(in the rows, 128 means zero)
One turn sends every row of this set to another row. A few are shown first. Where does it send the rows asked after them?
sal: [145 155 158 150 126 141  83 132 162 134 161 107 136 101 144 124 107 156
 125 183 151 115 127 108 127 153 142 129  90 123 137 147  92 120 139 110
 117 119 131 108  98 150 100]
Lifov: [137 108 106 132  99 127 108 181 123 148 165 121 140 110 138 135 142 200
 152 163 142 147 127 129 141 103 144 124 114 125 137 126 122 118 130 128
 124 149 152 121 120 126 122]
Ren: [150 131 157 124 127 127 136 143 153 144 140 133 145 114 119 127 107 126
 116 125 149 116 163 147 130 122  96 157  85 110 135 100 171 137 135 131
 149 158 100  82 128 162 120]
lipiz: [141 142 159 127 129 136 116 122 139 107 149 147 122 128 133 108 128 159
 128 182 146 151 156 120 158 102 135 132 149 143 181 148 123  82 147 131
 113 101 143 126 110 132 105]
Duli: [142 122 158 117 130 128 136 142 145 149 149 135 154 126 109 124 115 121
 129 127 150 109 163 140 133 122  97 166  83 118 142 103 178 139 132 127
 146 155 101  83 129 157 119]
tun: [137 110 105 140 124 102 122 111 106 161 126 112 128 138 105 109 143 144
 108 169 110 120 130 112  95 139 117  88 125 124 147  95 110  96 144  99
 121 122 141 127 145 135 124]
sus: [165 125 143 123 128 114 100 119 141 101 157 146 124 132 134 122 124 147
 133 186 138 150 160 124 148 110 128 119 144 115 172 149 111  95 142 136
 100 102 139 133 107 144 127]
Guzul: [123 110 127 134 118 115 132 125 100 157 123  96 146 142 120  93 148 140
 100 168 125 122 118  96 105 142 114  93 133 141 153 107 122  90 151 114
 131 109 134 109 162 118 108]
tizo: [147 135 155 123 115 127 141 135 159 139 145 129 149 112 116 121 100 125
 120 120 147 104 163 142 128 129  99 161  80 111 138 107 160 142 144 128
 158 152 103  80 129 162 115]
nol: [122 103 102 138  81 128 102 182 131 141 161 111 153 121 140 150 129 169
 151 171 142 146 133 113 155 114 136 132 125 127 146 129 122 112 132 134
 137 130 151 118 110 117 122]
repi: [138 132 155 117 123 135 144 130 153 148 143 133 145 122 110 120 105 136
 123 126 145 105 159 142 122 127 102 168  80 117 146 113 174 140 142 127
 160 153 110  69 133 160 109]
vogal: [143 126 154 113 126 126 139 132 152 147 154 132 159 119 107 113 112 126
 132 122 148 100 166 140 124 130  98 162  76 116 142 109 169 145 140 122
 150 153 106  80 126 161 116]
tuvuz: [159 120 163 107 140 120 106 130 124 106 170 145 140 129 133  98 137 164
 130 183 141 150 144 118 149 109 124 116 142 136 178 157 129  99 144 136
  96 106 144 117 120 137 116]
dobes: [134 126 156 121 125 135 136 137 146 150 141 139 139 121 115 130 103 129
 120 132 145 112 160 139 132 119  98 164  86 115 150 106 182 135 133 129
 155 158 110  74 125 161 114]
bavo: [110 120 106 155 112 111 125 116 118 165 124 111 139 132 108 104 129 124
 103 170 116 124 131 102 122 133 118  95 133 148 158  93 117  93 154 100
 138 112 145 128 127 127 110]
rom: [149 137 160 135 142 142  79 136 145 141 172 109 146 121 126 116 131 158
 154 182 155 108 131 105 118 153 146 143  82 128 137 152  99 122 135 104
  98 117 124 107 113 144 103]
lemis: [133 140 119 124 124  86 141 136 116 143 136 116 139 110  96 114 144 139
 119 162 120 119 141 102 125 129 109  70 108 110 177  80 129  94 134 103
 106 149 160 120 128 136 132]
Riv: [122 141 139 115 126 114 158 140 105 140 117  99 129 137  90 106 167 145
 129 159 135 123 144  99 116 132 120 100 118 119 178  97 136  74 138 111
 112 135 143 106 167 122 113]
Bufo: [129 145 165 139 131 154  86 131 145 143 158 111 133 120 132 126 115 164
 140 193 152 113 120  98 119 151 145 149  94 134 155 159 114 112 135 116
 121 111 138  85 112 144  87]
bem: [101 140 125 132 102 107 145 135 126 133 117 100 135 129 101 137 129 115
 114 167 123 122 144  87 137 142 106  91 127 115 191  94 134  79 139 120
 131 124 156 104 135 127 121]
mer: [130 112 117 130  92 139 119 186 125 139 149 103 140 125 145 139 147 188
 156 162 153 151 131 121 143 110 144 143 123 128 139 133 117 102 137 139
 131 129 136 115 139 112 116]

sal moves to Bufo
tun moves to bavo
Where do these go?
nol moves to mer
Ren moves to dobes
tizo moves to repi
bem moves to Riv
lipiz moves to tuvuz

